One turning vector, and how many steps it has turned:
The counts run from 0 to 263.
[-18 -32  18 -28  -2 -10  31  -4   7 -18   2   8  31   1   8  17 -12 -56
  -9  38  11  20  -8   2 -24 -35 -18  31  -5  20  -6 -13 -13  -6  11 -15
   0  -7  -7  19   3  29   1 -12  29 -32  -2  34 -23 -37]
122
[-26 -17  12  -8 -21   3 -16 -19  -3   8  -1   6  36  -9   2  16  13 -60
   9  41   0  -2   3   8 -25 -24 -43  23 -16  31 -28  32 -10   1  -4  -9
  -9  -3 -22 -14   5  31   1 -30  10  -4  14  -1  -4 -33]
44
[-16 -29  15 -22  32  -8   7 -22  25  12  37   9   8   0  13  12   9 -33
   3  24   5  -4  -4  -7 -16 -39 -17  12 -34  14  -6  19 -26 -23  28 -22
   7  -4 -33   9  23  20   2 -45 -19 -19  18   9 -14 -35]
117
[-24 -14  19 -17 -12   6 -11 -18  23   3  14  10  30  -7 -10  25  11 -52
   6  39   5   1  -1  10 -29 -45 -26   3 -29  18 -17  29 -21 -11   8 -17
  -8 -25 -33 -20  13  26  -5 -26  -3  -3  20   6 -11 -36]
114
[-22  -4  18  -4 -29   2   7   1   7   2  -3   3  24 -26  12  11   8 -25
   2  52  -8 -14  13   1 -16 -21 -33  32   0  23 -26  16   7  -3   5  -7
   4   3 -13 -12  -1  40   2  -2  40 -49  -4 -12  -2 -58]
207
[-28   0  12 -13  10  34  -4   6  16 -11  47  26  23 -18   1  20  20 -41
  12  26  -2  -4  -8  16   3 -50  19  15 -29  20  -1  -6 -18  -9  35 -35
 -20   2 -13   7  18  21 -10 -29   2 -15   0 -10  -5 -28]
89
[ -3  -6  23  -9 -14  19   6  17  -8   4  24  21  27 -28  11  12  20 -47
  23  46  -4   3   7  23 -11 -38 -12   6 -20  22 -19  10   6 -12  20 -10
 -28  -3 -24 -12  -1  22 -35 -24  19 -26  -3 -16   6 -40]
86
[-19  -1  14 -12  18  14   4  -7  29 -13  48   8   8 -16  18   8  24 -31
  10  24   3  -5  -3   9   5 -40  16  34 -22  13  11  -7 -30  -4  39 -30
  -9  15  -9  24   2  20   1 -40   2 -37   1 -17  -8 -19]
91
[-14 -14  19 -21  10  18   4  -4  11  -5  19  25  26  -8 -11  30  -2 -46
  -5  23   3  14  -5   9 -31 -63  11   1 -26  20   1   8 -17 -22  28 -27
 -21 -26 -30   5  28  21  -4 -24  -1 -12  18  10 -13 -34]
253
[-12  -8  17 -11  13 -12   6 -10  20  22  34  -2   9   2  21  28  24 -56
   9  33   7  19   7   3  10 -43 -29  28 -21  23 -13  31 -24   4   7 -13
   0   4 -19 -13  16  13 -10 -43 -14 -15   2  -3  -2 -38]
172
[-45  -1  15 -15 -11  12   4   3  39 -22  21   3  28 -17   4   7  14 -26
   5  46   3 -17  -8   8  -8 -25 -13  45 -13  14  -5 -15 -22   0  25 -26
   5   9   2  14   0  31   2   2  30 -41  -9   1 -19 -38]
149
[ -9 -24  17  -6 -26 -17  -2 -28  13   4  -4 -14  18 -15  14   9  13 -55
   4  48   8   0   8   2 -20 -21 -47  37  -5  18 -21  30 -14   1  -8  -1
  -9   4 -17   0 -12  31   1 -36  24 -32   7 -10  -3 -27]
42
[ -3   4  10 -10   9   9  21  -3  14  11  46   8  -4 -20  19  28  29 -14
   8  35   2   2  -2  10  11 -56   0  28 -23  10  -9  -2 -16  -5  28 -19
  -8   2 -26  -2  22  31 -16 -23  12 -48  -9 -26  -4 -42]
145
[-11   7  14 -11  -1   8  22   6  23   7  38   2   1 -19  21  31  31 -26
   8  36   6   2  -8  12  12 -50  -1  39 -17  15  -7  -9 -19   6  22 -22
   0   2 -20  -2  18  30 -15  -7  21 -49 -19 -18 -15 -43]
146
[-10 -24  16 -25  28 -12  34  -2  12  -7   8   3  15  -4  26  12   2 -16
 -14  34  -7  15   9 -19 -15 -39  -8  34   0  19   3   1  -3  -7  20 -11
   8  13  -3  26   7  29  21 -40  23 -62   4   7  -6 -50]
66
[-12 -16  30 -11   4  -3   1   6  24   9  26  13  14  -5  11  38 -12 -51
  -6  28   0  12  10   8 -23 -62   4  10 -20  30  -8  24  -5 -14  15 -16
  12 -21 -20 -16  22  12  -2 -16   2  -9   9   3 -13 -57]
61
[-24   6   7  -3 -12  37 -22   4  -3  -3  29  19  18 -25   2  24  20 -38
  12  28  -6 -14  -8  18 -16 -43   1  30 -29  29 -14  -2 -12  -8  33 -31
 -11  -2 -31  -7  20  34  -5  -7  18 -13  10 -21 -10 -32]
19
[-29 -17  11  -7  -1  18 -26 -20   3  -8  15  10  33 -22  10  -8   9 -51
   8  36 -10 -13  16  -2 -18 -16 -20  23 -12  25 -14  34  -6 -10  16 -25
 -18  24  -8   7  -2  25  20 -55   5 -16  29 -18   5 -30]
99
[ -5 -37  21 -21  29 -28  29 -12  16  14  30   0   1   3  30  23   4 -38
   0  32   7  15  -7  -3 -11 -40 -20  26 -19  13  -5   9 -20 -17  22 -10
  15  -6 -24  15  16  21 -12 -32   1 -38  -4  18 -18 -38]
119
[-12 -18  16 -10 -14 -20   4 -41  23   2   1 -16  18 -11  15   2  17 -41
   5  41  11   2  13  -4 -18 -13 -38  47  -4   9 -15  26 -24   3  -2  -5
  -9  12 -10  11 -12  35  11 -40  24 -44   7 -10   0 -22]
41
[-19 -21  10 -15  19  11 -14 -23   9   2  27   7   8  -5   1  26   3 -35
  -6  16   1  -4 -11   3 -39 -46   3  24 -35  18  -5  16 -31 -21  32 -27
   6 -16 -32  12  29  32  10 -23  -4 -10  25  -2 -23 -31]
185
[-23   8   1 -17  10  37   4   0   1   3  12  32  25 -24  -7  15  25  -7
   8  36 -11  -5   2   0  -9 -52  -1  -3 -24  14 -14   9   3 -14  28 -22
 -27  -2 -19  -5  26  35  -2 -34   6 -34  17 -14   7 -44]
142
[  6 -33  18 -20   2 -15  20 -12 -11   3  -1   9  30 -12  10  13  12 -38
  14  42  -2  20   7   4 -43 -28 -32   6 -20  10 -15  20  -4 -26  18   4
 -24 -17 -30   4  -4  30 -21 -35  22 -37  12   6  -1 -28]
249
[-37 -11  27 -14  -6   2 -10  25  22 -24  11   8  47  -9  14   1  14 -54
  12  49 -12  10  14  12 -21  -7 -26  37 -16  21  -9   6 -12  -1  18 -13
 -20  14   8   0 -19  10 -10  -6  27 -28  -2   5  -7 -32]
27
[-17  -5  26 -16 -15   7   2   8  18 -19 -13   6  36 -14  -8  27  -3 -32
  -6  40  -7  21  19   7 -46 -46  -6  19  -9  17  -4  13  -8  -6   2 -12
 -22 -19  -4  -7   4  26   8  -2  40 -38  12  -2  -1 -40]
1
[-28  -1  18 -13  -3  23 -10  -2  19 -12  -4  18  27 -21 -13  19   0 -16
 -10  34  -9   0  18  -5 -42 -52   0   2 -15  17  -4  25  -2 -17  14 -20
 -12 -16 -14 -11  14  30  18 -23  15 -31  29 -16   1 -52]
3
[-10 -11  16 -18   5 -13  17  22  10   3  -8   0  26 -14  19  12  11 -18
  -1  44 -20  22  21  -9 -26 -27 -36  32  -8  18 -16  15   4  -4   7   1
  -7   6   1 -12  -1  29  -3 -10  35 -65   0  -5   4 -52]
137
[-28 -11   1 -20   8  14  27  -3   1 -11   0  14  29 -23  11  -3  17  -4
   2  48  -6 -16  -4  -4 -11 -21 -24  27  -4  11  -8 -10  -6 -10  25 -16
  -8  20  -4  22  11  44  12 -27  30 -65   3   2  -1 -40]
13
[-10 -18  23   2 -14  12 -13  12 -16   5  31  19  21 -26  30   9  11 -65
  22  38 -11 -10   9  20  -9 -20 -15  24 -18  37 -21  17   8 -13  25 -13
  -7  12 -17  -6  -5  28 -18 -24  17 -17  -1 -21  -1 -38]
155
[-11 -32  17 -21  29 -15  21 -13  22  14  35   3   3   4  26  20   8 -35
   0  27   9   8  -6  -7 -12 -39 -16  21 -29  12  -2  16 -25 -20  28 -14
  15  -4 -31  13  20  22  -6 -43 -13 -28   7  11 -16 -37]
118
[ -7 -34  21 -26  15 -29  37  -3  16   6  20   0  14   0  30  25   2 -51
  -1  31   5  20  -7   2 -10 -39 -20  30 -14  18  -6   1 -22 -10  17  -7
  13  -4 -18  18   8  18 -10 -23  14 -38  -8  27 -24 -37]
120
[-33   0  -6 -24  23   8   2  -9  13  -8  13  -7  31  11   5  22  29 -49
  -2  30  -2  29 -18   1 -11 -36 -21  46 -23  18  -9   0 -41  15  15 -18
 -23  12   0  15  20  19  10 -35   6 -21  11  11 -15  -5]
106
[-35 -16  21 -23  29   4  10   8  30  -4  22  18  17   3  12  27  -6 -40
 -18  21  -5  10   7  -9 -17 -57   8  16 -18  30   3   8 -12  -9  25 -28
  14  -3  -6   4  27  17  20 -21   0 -18   8  17 -20 -54]
63
